(in the rows, 128 means zero)
Each run below is a few steps of one of 6 hidden systems, one row a step.
trace 1, A:
[[196 129 121 110 167  88 141 186 157 169 150 101 141 169 113  51 168 118
  162 100 156  74  98 112  52 125]
 [147 150 135 104 195  68  94 197 134 125 148 143 129 158 107 127 142  94
  125 163 110  45 105 125  60 121]
 [165 106 123  87 165 118 111 216 111 141 177 123 118  93  68 114 144 133
  157 157 117 118  87  96  65 150]
 [113 109 144 108 190 120  95 158 134 129 199 137 149 116 125 127  87 146
  171 176  98  80  97  76 116 118]
 [138 138 146 123 174 127 112 159 106 149 177 141 132  50 107 160 106 187
  116 148  95 118  74 122 122 148]
 [118 139 132 121 158 151 127 122 133 142 208 124 129 105 146  96 114 204
  145 148 146 116  85 120 169 114]
 [139 176 173 130 148 122  92 119 132 143 164 135 121  87 147 137 109 188
  112 119 133  96 136 181 144 126]
 [159 171 118 119  93 133 109 126 110 155 181 143  98 118 133  96 160 164
  130 128 179 123 130 141 163 131]
 [145 158 142 100 108 131  95 130 152 138 148 140 118 150 143 145 113 148
  137 150 162  95 204 150 129 132]
 [184 137 114 108  74 135 114 135  91 167 145 153 149 128 105 140 133 119
  126 127 142 118 162 119 131 162]
 [150 131 107 111 114 151 150 127 147 124 133 124 147 178 138 144  91 142
  124 164 143  93 162  83 131 152]]
trace 2, P (11 x 26):
[[121 148 151 157 124 102 129  72 150 170 105 159 137  96 144 158 120 111
  124  90  92 144 136 127 146 146]
 [ 98 129 113 156 103 133 145  84 140 134 105 138 120 159 164 119 145 131
  136 113 167 155 147 144 178 102]
 [143 154 147 133 112 117 130  89 140 146 106 128 168 141 143 138 114 110
  103  90 111 104 166 156 118 138]
 [110 118  93 166 107 106 144 118 109 155 113 155 149 141 138 128 155 113
  145 100 152 146 141 106 136 100]
 [133 141 114 110 130 134 167 105 158 141 111 127 163 180 146 138 115 125
  102 134 135 100 145 137 125 142]
 [118 107 113 155 127 118 150 125  91 150 117 131 177 111 118 128 140 124
  121  90 113 145 106 126 115 116]
 [126 132 100 132 123 139 156 125 126 107  98 137 122 177 139 149 120 124
  102 162 142 117 121 117 153 136]
 [145 118 146 134 151 116 148 118 134 157 105 124 148 108 118 128 134 114
  115  94  93 135  90 145 114 146]
 [ 89 112 108 142 124 133 130 129 110  94 100 140 110 158 136 140 141 111
  124 151 143 146 123 140 159 102]
 [152 138 153 113 134 121 141 114 165 139  94 118 127 122 122 138 120 105
  114 109  96 129 139 141  99 168]
 [ 82 100 113 150 127 122 128 116 115 120 126 138 128 132 131 113 149 103
  159 120 132 160 118 115 142  92]]
trace 3, A (11 x 26):
[[162 196  80 105  70 157 143 142 119  81 149 116  78 146 111 131 133 139
   76 177 152 113 152  88 130 167]
 [176  78 157  97 126 138 130 122 179 204 106 135 161 144 135 139 100 134
  187 110 143 128 185 125 112 164]
 [151 146  98 132 112 130 136 116  63 117 133 153 170 178 128 143 120  96
   74 159 109  75  89 114 166 138]
 [175 109 138 123 145 159 168 163 170 115  83  74 105 126 124 126 101 180
  118 123 140 138 132 124  86 165]
 [156 100 138 160 148 102 121 112  99 172 121 146 169 168 148  93 138 102
  153  99 129  91  82 129 158 101]
 [129 158 119 139 155 120 136 179 124  69  95 108  85 138 124 143 132 149
   79 155 137 105 113 151  96 120]
 [153  79 140 131 133 117 115 160 118 165 133 118 132 117 115  84 156 125
  190  91 148 147 125 126  97 112]
 [ 87 155 116 145 150  98 103 142 114  87 146 149 128 151 136 146 120 105
  118 163 114  85 131 104 120  96]
 [134 107 123 112 134 131 139 173 125 149 134 123 125  64  90 145 137 155
  139 117 123 171 133 123  78 151]
 [ 86 125 115 126 142 129 129  98 129 129 184 139 171 151 147 106 113 124
  152 145 118 104 110  90 153  99]
 [126 162 151 124 150 123 134 132 143 125 125 122 119  67 118 167 114 166
   84 120  97 134 126 157 101 158]]
trace 4, S, 11 rows:
[[122 160 143 165 183  83 114 148 135 173 158 157 115  59 135 147 135 185
  131 109 122 115  93 126 118 114]
 [117 142 132 127  90 140  91 143 103 125 157 137  73  66 114 132 154 165
  143 127 160 180 164 153 141 123]
 [131 155 162 100 116 121 102 120 151 140 167 106 159  95 125 118 113 140
  141  93 118 113 196 154  72 132]
 [142 135 101  97  87 129 129 117 147 171 178 145 128 132 114 100 148 104
  175 132 144 140 156  68 122 151]
 [120 116 116  92 108 173 166  94 160 141 134 122 171 148 137 157  84 153
  123 152 131 137 172 120 140 161]
 [159 105 128 155 107 141 128  97  85 139 139 131 171 135 137 111  98 115
  137 115  98 110 100  70 160 136]
 [155 165 133 137 123 144 132 106 133 115 109 142  89 148 151 155 105 146
   86 160 129 102 110 128 184 159]
 [178 109 157 154 153 115 116 147  91 171 100 140 143 102 123 140 126 148
  117  98 117 115  88 159 134 138]
 [151 144 133 116  96 128  80 155  88 105 119 144  75 135 114 132 156 107
  116 152 150 127 145 169 144 131]
 [154 122 143  97 158 112 127 173 145 145 121 111 155 137 113 130 129 137
  128 116 133  98 151 167  57 134]
 [116 101  86  99 105 133 125 157 103 132 160 143 131 164 108 106 162  99
  165 157 162 140 135 107 129 110]]
trace 5, U:
[[147 122 157  93  96 183 155  99 165 152 109 105 103  54 115 153 110 182
  119 105 127 205 161 166 133 191]
 [152 121 196 114 158 132  53 112 132  98 145 140  86 133 138 127  78  95
  152 181  74  83  91 108 180 152]
 [132 162 123  99 170 100 178 139 223 176  82 138  97 117 122 171 148 145
  102 125 137 137 137 159  82 173]
 [201  60 187 150 118 139  67 144  75 142  77 135 112 137 132 125 108 117
  162 116 127 122 119 150 172 133]
 [121 165 109  75 153 110 134 156 185 117 135 127 126 198 128 136 138 115
  110 175 156  70 170 157  82 133]
 [189  85 130 185  97 122 132 159  99 151  68 119 130 104 122 130 122 133
  156  69 133 153 154  84  92 136]
 [122 117 103  97 156 150 124 168  94  94 168 128 157 191 127 132 110 148
  110 202 151  69 105 140 147 109]
 [149 159 131 150  98 120 156 128 136 130 117  87 151  74 118 119 128 150
  105  52 115 149 175 123  47 142]
 [149 105 122 152 145 152 112 148  74  87 151 123  95 154 138  93 116 139
  134 177 132 105  45  82 192 114]
 [107 164 124  78 149 121 178 116 184 157 159 100 170  96 111 111 153 148
  105  91 120 139 138 175  55 146]
 [161 102 151 172 100 134  72 140  55  96 115 132  59  97 118 100 140 102
  151 124 114 154  84  97 174 119]]
trace 6, U (11 x 26):
[[141 128 129 125 123 100 112 112  80 163 114 183 157 117 101 172 142  65
  101 130  79 123  94 141 151 158]
 [129 131 108  86  88 166 157 105 147 106  86 123 108 178 127 149 133 105
   93 158 149 153 163 169 153 161]
 [140  88 155 135 124 127 127 101 142 124  90 114 165 149 131 129  91  71
  151 109  77 121 146  93 107 145]
 [105 125  98 137 162 117 158 158 116  99  82 140 131 161 123 172 130 119
   84 165 121 114  97 136 118 122]
 [135 102 150 144 120 148 148 118 122 110  84  84 161 133 140 118 111 147
  113  84 129 143 151 171 108 119]
 [119 137 134 159 154 112 112 137 109  78 125 112 121 160 144  96 123 106
  123 133 112  86  95 113 127  92]
 [109 132 102 138 147 117 181 135 153 143 114 108 139 128 130 108 160 150
  119  92 151 149 115 146  90 110]
 [124  97 142 148 118 130  92 136  67 110 144 122 133 125 126  90 142 116
  153 113 127 135 107 141 147  92]
 [ 76 157  95 104 130 122 149 129 160 114 162 124 120 139 127 111 155 129
  133 141 149 140 148 130 104 109]
 [117  97 130 160 110 129 119 123 103 144 136 137 131  85 124 125 128 133
  166 101 122 170 133  94 138 117]
 [ 82 144 115 100 143 136 121 121 127 117 174 149 131 136 133 147 122 145
  121 178 134 119 120 141 157 118]]
trace 7, S:
[[129 109 117  98 115 160 132 139 102 109 132 135 153 121 103 180  86 131
  105 175  99 130 141 108 126 165]
 [173 102 155 131 145 151 108 141 103 114 149 106 131 137 134  99  90 147
  144 144 113  93  87  98 147 136]
 [123 146 130 127 154 117 104 134 122 139 141 171 110 131 135 169 114 143
  118 176 130  99 112 130 168 134]
 [158 108 138 149 141 129 115 174  95 134 118 127 120  90 117 147 116 174
  129 124 132 131 122 129 113 130]
 [133 141 143 120 114 130  83 143 103 115 158 133 107 132 133 112 136 140
  141 140 153 110 149 153 142 108]
 [132 147 119 114 139 108 132 155 143 150 144 137 147 116 118 145 129 144
  127 124 132 108 155 126  80 134]
 [131 111 102 113 101 152 134 139 110 136 161 126 133 134 120 106 140 144
  153 138 161 147 138 110 135 123]
 [107 144 121 114 126 142 140 108 129 116 152 122 170 137 138 143 100 141
  108 139 117 109 148 130 125 129]
 [148 129 113 144 127 132 142 126 111 139 149 127 131 117 126 108 127 136
  132 124 118 125  90  82 137 136]
 [122 146 135 118 128 148 129 110 125 120 136 135 115 125 138 147 116 152
  101 153 128 130 118 153 168 141]
 [154 124 149 141 137 117 112 137 101 142 130 129 140  93 115 130 124 129
  124 104 101 122 109 131 113 138]]
trace 8, D, 11 rows:
[[ 92  98 146 187 178 126 151 146 173  34  27  71  58 179 168 101 123 126
  127 124 137 141 107 141 116  79]
 [ 66  65 100 193 155 100 168 163 148 115  48 114 110 140 140 118 165 125
  175  88 162 192 138 118  86  62]
 [ 29 102  74 167 115 130 135 150 121  67 132 130 100 135 139 133 139 134
  170 155 163 181 164  70 126  60]
 [ 80 123 108 149 119 129 155 117 192 101 140 103 106 110 138 118 104 131
  181 125 120 162 173  17  85 123]
 [ 69 149 100 157 120 124 167  79 178 158 142 160 113  76 145 164 123 152
  146 122 116 183 139  56 151 138]
 [ 81 168 130 101  96 156 142  74 173 127 180 114 104  63 127 117 131 156
  130 116 121 188 157 131 136 149]
 [110 184 162 128 111 112 106  49 172 140 149 140  88  93 144 105 143  87
  133 101  92 148 129 131 157 146]
 [132 156 148  88 114 129 119  93 188 156 113 145  70 138 138 125 157 114
  135 136 153 151 153 184 161 156]
 [155 107 146 111  79 127  96  99 120 162 119 144 115 151 125  96 166  72
  168 103 147 153 157 158 157 133]
 [154 113 122 111  79 153 110 111 116 116  98 147 107 193 138 141 122  92
  132 164 152 120 165 131 180 146]
 [197  89 133 131  82 161 140 128 115 137  85 106 136 152 128 116 108 125
  140 106 138 138 153 107 132 160]]
trace 9, P, 11 rows:
[[198 136 123  88 127 170 135 140 147 145 152 127 148 196 147 144  72 182
  116 189 167  54 148 109 165 171]
 [171  75 157 161 162 120 112 165  51 181 144 134 186  68 111 119 120 176
  148  80 113 127  69 143 122 114]
 [156 112 111 146 131 152 112 186  91  75  87 134  82 202 145 156 108 164
  107 201 185  88 132 131 173 115]
 [207 100 193 131 184  95 111 165 137 171  88 106 135  97 106 112 124 120
  138  77  88 103  86 157  67 159]
 [ 66  70 101 151 151 122 105 187  95  67 105 136  92 178 133 129 149 115
  165 176 173 142 126 130 139  54]
 [171 136 167  81 162 127 145 153 202 115  95  77 124 120 105 139  94 121
  113 124  87 105 159 134  31 188]
 [ 57  76 107 164 143 121 124 148  91  93 161 116 127 104 118  79 156 106
  190 121 118 176  83  68 117  62]
 [117 190 128  82 152 153 155 125 205  77 135 105  95 138 136 169  78 162
   75 192 109  94 152 116 105 175]
 [124 123 142 161 128 120 127 117  93 136 167 103 121  31 107  60 164 132
  153  54  93 191  56 111 115 114]
 [ 90 196 109 109 116 145 104 112 138  61 151 149  62 178 155 155 118 132
   86 218 152  93 150 139 188 121]
 [184 156 172 112 123 101 122 117 148 204 140 120 123  35  98  99 166 127
  136  43  99 160 117 168  79 174]]
trace 10, D, 11 rows:
[[189 155 153  58 100 123  78 164 117 135 162 110 137 154  96  93 156 103
  127 125 155  83 184 201  75 144]
 [200 128 129 146 127  84  86 142  84 176 118 187 134 192 135 133 139  75
  138 145 136  51 104 102 166 134]
 [188  95  94  70 112 172 159 181 110 150 125 123 177 188 103 152 112 164
  110 173 182 101 158 149 119 165]
 [184  96 122 159 105 133 122 140  25 133 141 124 197 117 105 114 109 107
  114 101  85 102  84  81 124 132]
 [138 148 118 120 165 164 164 147 116  79 125 105 141 148 137 164  78 191
   49 183 119  82  86 141 143 147]
 [156 114 153 150 171 110 153 154 109 137 118  81 168  76 105  89 139 145
  111  55  90 131  68 152  56 125]
 [ 59 156 113 148 187 100 121 143  99  91 134 154 120 141 142 152 145 142
   83 169 129  98  68 177 159  75]
 [128 104 143  87 172 114 123 195 169 113 137  81 116 128  99  81 152 122
  168 120 134 129 139 147  28 116]
 [ 81 105 105 166 167  75 104 139 108 162 133 203 137 147 138 161 141  91
  170 156 121 112  98  82 157  85]
 [110  98 108  56 127 168 140 178 163 118 165 110 135 126  97 155 103 167
  159 184 157 148 193 115  81 150]
 [132 114 148 172 121 103  96  96  94 166 163 161 170  75 127 135  99 102
  170  98  66 125 113  44 137 129]]
trace 11, Q, 11 rows:
[[ 34  82  80  91 174 134 191 156 202 123 102 135 100 138 111 169 151 130
  154 178 147 200 131 122 100 122]
 [ 62 134 109 124  69 134 103 108 125 133 177 155 142  74 118 164 120 130
  168 127 129 180 227  89 113 115]
 [114 146 103 131 161  88 131 132 175 167 182 161 143 149 141 130 116 123
  175 152 127  81 134  31 106 123]
 [127 146  74 147 129 104 149 160 132 186 125 188  83 107 121 169 172 166
  132 147 183 155 120 105 149 136]
 [125 189 119 105 102 121 104 107 117 165 201 157 146 121 142 123 143 165
  119 131 167  97 162 160 153 119]
 [164 164 147 131 158  70  94 147 121 172 134 164 117 126 120 123 160 100
  126 114 119  78  99 148 113 132]
 [182 142 130 125  96 134  99 146  99 123 103 142  74 166 133 119 153 122
  115 148 173 113 132 166 171 137]
 [159 118 155  79 127 138 120 117 121 154 115 133 169 164 122 135 124 105
  110 130 121 103 138 201 134 152]
 [168 110 150 145 117 131  99 146  68  98  90 128 136 134 116 152 104 102
   98 130  94 105 123 134 130 139]
 [176 101 152 130 131 167 147 118 138 122  98  97 138 153 146 119  85 155
  120 127 126 113 119 128 147 154]
 [110  96 130 150 145 143 154 120  93 117 107 114 171 116 128 137 116 142
  101 110 103 146  88 151 135 117]]
trace 12, Q (11 x 26):
[[113 130 138 158  99 153 115 102  63  51  65 124 121 166 147 160 111 105
   57 147 115 122 124 187 188 112]
 [144 126 196 120 150 142 143  74 192 116  74  86 158 142 157 135  67 123
  107  96  80 109 154 167 115 162]
 [ 93  88 118 203 126 128 153 102  81  83  57 125 148 145 145 143 114  88
  108 108  88 153  93 104 156  95]
 [ 97 149 135 126 142 165 180 101 202  74 105  67 122 140 163 130  79 178
   99 131 128 135 163 127 109 135]
 [ 68 110 114 177 127 103 169  76 131 147 104 134 169  96 135 125 146  90
  138  63  85 185 108 105 117 103]
 [ 72 180  99 142 128 136 149 126 167  45 149  94  84 145 152 111 118 146
  111 158 138 120 148  80 110 104]
 [ 99 128 118 117 128 102 171  82 205 196 112 147 125 100 125 124 165  95
  162  84 118 188 133 116 111 152]
 [ 62 171  75 135  95 123 116 125  95  70 169 153 107 147 128 137 147  98
  112 175 135 128 148  89 145  92]
 [147 160 144  86 145 106 142 105 234 197 131 146 103 112 131 145 128 126
  149 126 120 126 158 113 100 185]
 [101 134  83 160  91 112 110 116  52 137 140 198 128 140 127 155 160  88
  124 154 138 137 110  98 193 102]
 [152 189 151  83 156 130 125 128 204 145 151 129 106 136 146 153  96 180
  107 164 143  73 160 152 119 166]]

Which system made each run below?
trace 13:
[[ 94 131  89 123 116 112 162 140 124 136  79 151 154 151 116 182 154 113
   92 127 149 146 169 175  99 121]
 [121 105 103 108  91 150 162 117 114 104 134  89 170 152 112  82 140  88
  134 102 123 151 145 116  90 124]]
 -> A
trace 14, 2 rows:
[[110 152  97 125 190  92 167 153 153 133 148 135 173 142 122 147 116 127
  103 148  97  74  94  84  69 130]
 [139 117 130  95 187 123 166 159 145 160 158 105 162  94  97 108 139 152
  120 114 101 127  62 140  73 148]]
 -> A
trace 15, 2 rows:
[[119 152 108 148 141 121 132 136 115 157 156 158  83  89 131 130 161 178
  124 137 161 150  80 131 172 119]
 [111 169 154 104 138 115  91 117 136 140 186 134 113 116 140  98 152 148
  134 125 147 112 133 186 143 109]]
 -> Q
trace 16 (2 x 26):
[[103 108 112 115 108 114 132  88 138 193 120 183 167 145 128 158 148  82
  152 120 128 154 152 137 156 133]
 [148 120 132  88  76 172  94 137 106 103 146 127  93 118 107 139 118 129
  135 167 141 153 167 128 151 160]]
 -> D
trace 17 (2 x 26):
[[133 124 119 141 152 102 123 184  71  94 158  89 200 150 113  85 136 123
  114 101 119  67 118 135  44  78]
 [135 163 114 156 171  76 140 180 154 127 148 114 113  92 113 106 144 137
  135 104 111 102 109  62  33 121]]
 -> A
trace 18, 2 rows:
[[122 140 139 106 118 144 165  86 185 134 121  99 175 145 146 129  96 138
  117 102 120 122 184 140 100 147]
 [107 127  99 182 126 101 152 119  96 118 100 141 151 121 124 140 136  91
  110 105  93 137  98  82 114 112]]
 -> Q
trace 19 (2 x 26):
[[155 100 134  29 103 166 116 103 125 214 216 156 184 117  99 112 134 131
  170 149 140 141 130 155 166 175]
 [160 135 161  72  92 146  77  85  84 131 154 156 160 122 100 158  96  60
  102 159  59 101 129 141 165 185]]
 -> D
trace 20, 2 rows:
[[185 192 145 170  81 111 100 121 101  79  63 126 114 146 140 182  88 102
   48 119  96  66 195 124 107 157]
 [194  77  63 136  88 142 196 162 134 195  80 133 126 166 111 114 165 136
  162 111 197 169 129  71 123 160]]
 -> A
trace 21:
[[130 115 112 142  86 131 125 141  74 114 102 142 125  92  93 162 137 100
  111 122 105 168 140 114 115 143]
 [142 121 122 110 130 136 143 101 168 145 116 143  97 171 138 117 130  97
  148 158 130 128 105  96 169 155]]
 -> P
trace 22 (2 x 26):
[[129 118 102 177  91 155 145 103  56 119 123 133 177 148 155 141 103 164
   99 120 145 119 127 122 183 103]
 [135 163 149 136 183 118 163 124 168 130 126  93 155 113 144 124 102 180
   85  99 107  88 105 154  87 133]]
 -> Q
trace 23 (2 x 26):
[[ 93 119 114  95 118 105 121 116 160 181 168 148 138 149 130  81 188 101
  195 106 177 153 160 152 120  96]
 [ 71 131  81 107  92 139 178 110 160 114 120 119 168 135 118 165 122 110
  118 129 124 163 205 102  76 135]]
 -> S
trace 24:
[[165 175 169  78 139 141 106 131  99 133 189  94 188 108 119  97 118 177
   80 104 125  73 130 231 101 134]
 [159 161  85  75 102 110 113 165  82 160 203 165 128 106  64 117 183  85
  125 153 123 122 104 100 101 160]]
 -> S
trace 25:
[[116 207  83 145  70 133 120 122  63  95 140 165 136 132 131 193 122 151
   42 161 147  98 180 144 156 125]
 [160 143 129 148  81 174 181  49 162 134 128  92 162 148 170 103  75 156
  119  93 120 123 148  71 161 161]]
 -> U
trace 26, 2 rows:
[[ 90 137  83 108 105 150 182 104 164 142 149 135 141 115 124 149 126 146
  126 141 136 170 155  86 125 150]
 [106 129 141 106 133 141 157  68 154 157 135 129 194 132 139 140 103 124
  113 109 100 130 136 156 138 144]]
 -> A
trace 27 (2 x 26):
[[183 116 126 116 138 136 176 142 142 150 106  93 109 122 105  78 162 123
  119  94 124 154  62 130 105 164]
 [115 123 151 125 179 106 112 123 165 109 115 124 113 192 156  96 129  95
  149 148 125  82 100 143 140 100]]
 -> A
trace 28 (2 x 26):
[[110 173 130 106 139 123 138 106 114 127 176 119 154  91 110 112 144 124
   87 112  90 125  90 157 115 136]
 [124 166 140 103 140 130 136 104 190 132 165 111  86 113 136  90 138 141
  138 128 128 135 117 122 127 145]]
 -> A
trace 29 (2 x 26):
[[ 98 155  56  96  63 169 221 105 113 104 100 111 171 126  97 172 142 125
   35 127 124 186 159 153 105 168]
 [171 111 148 114 121 163 157  92  91  99 149  59 182 146 120  28 128  93
  108  81  79 121  48 135 127 138]]
 -> S
trace 30:
[[121 138 162 145  93 121  78  86 140 110  95 138 108 165 164 138 111  93
  143 123 133 112 202 152 157 111]
 [175 127 125 164 133  87 149 136 163 180  75 139 132 148 141 130 136 115
  147  84 138 106 150  92  90 138]]
 -> S
trace 31, 2 rows:
[[163 197 124 123  90 134 158  75 167 153 155 106 128 132 153  79 140 149
  106  84 150 115 147 128 132 150]
 [159 177 130 100 118 107 136 104 176 172 109 149 119 172 143 127 154 110
  109 120 155  94 158 172 131 152]]
 -> A
trace 32:
[[118 102 158 139 153 154 122  81 132  81 148  94 116 156 154  63  98 101
  154 142  85 116  52  86 181 118]
 [ 87 170 158 155 170 106 112 130 149 116 117 148  96  57 138 200 104 173
   91 137  96 134 131 155 123 131]]
 -> P
trace 33:
[[123 171 108 108 157  91 160 109 176 207 168 157 173 136 140 124 149 148
  127 109 146  95 125 137 109 133]
 [131 163  98  82 104 118 116 146  96 153 182 159 127 108  86 130 175 106
  113 148 135 132 124 145 119 147]]
 -> D
trace 34:
[[118 121 135 167 113 130 110 115 131 105 147 115 112 121 150  96 110 133
  172 117 127 133 143  64 134 103]
 [ 92 114 100 115 167 120 173 138 179 149 126 131 126 148 133 126 146 140
  150 140 150 144 111 118 113 118]]
 -> Q
trace 35 (2 x 26):
[[164  86 127  91 106 160 128 143 179 159  79 137  99 212 154 144 121 150
  169 167 214 125 202 159 160 146]
 [154  56 184 127 139 122  98 125 106 165 127 107 231 124 125 111  88 112
  181  70  93 107 160 142  80 115]]
 -> P
trace 36:
[[147 143  86  99 127 109 188 118 129 124  86 137 133 138  75 142 164  19
   69 136  52 139  58  87  90 196]
 [149  75 131  99 169 183 155 152 116 129 141 115  83 123 116 101 131 179
  138 178 147 164  15 139 200 153]]
 -> D
trace 37, 2 rows:
[[170 156 113  99  98 126  96 142 126 165 175 170  94 128 116 138 136 130
  150 170 155 108 148  90 152 162]
 [160 104 134  98 124 159 137 149 126 159 136 129 175 123 121 169  87 184
  129 142 145 117 170 144 117 159]]
 -> S
trace 38, 2 rows:
[[ 99 175 123  95 150 102 128 112 162 124 132 137 145 197 149 118 153 104
   97 144 150  75 142 206 124 106]
 [186 146 141  87  92 125 110 157 119 126 127 102 100 106  80  95 167  89
  121 102 123 143 144 155  72 167]]
 -> A
trace 39, 2 rows:
[[108 149 136  70 119 150 122  46 146 182 156 188 161 177 159 160 121 122
  105 175 143 108 129 204 238 152]
 [201 158 162  83  58 195 118 105 113  88 113  84  93 123 119 119 107 144
   67 131 132 137 155 190 160 193]]
 -> A
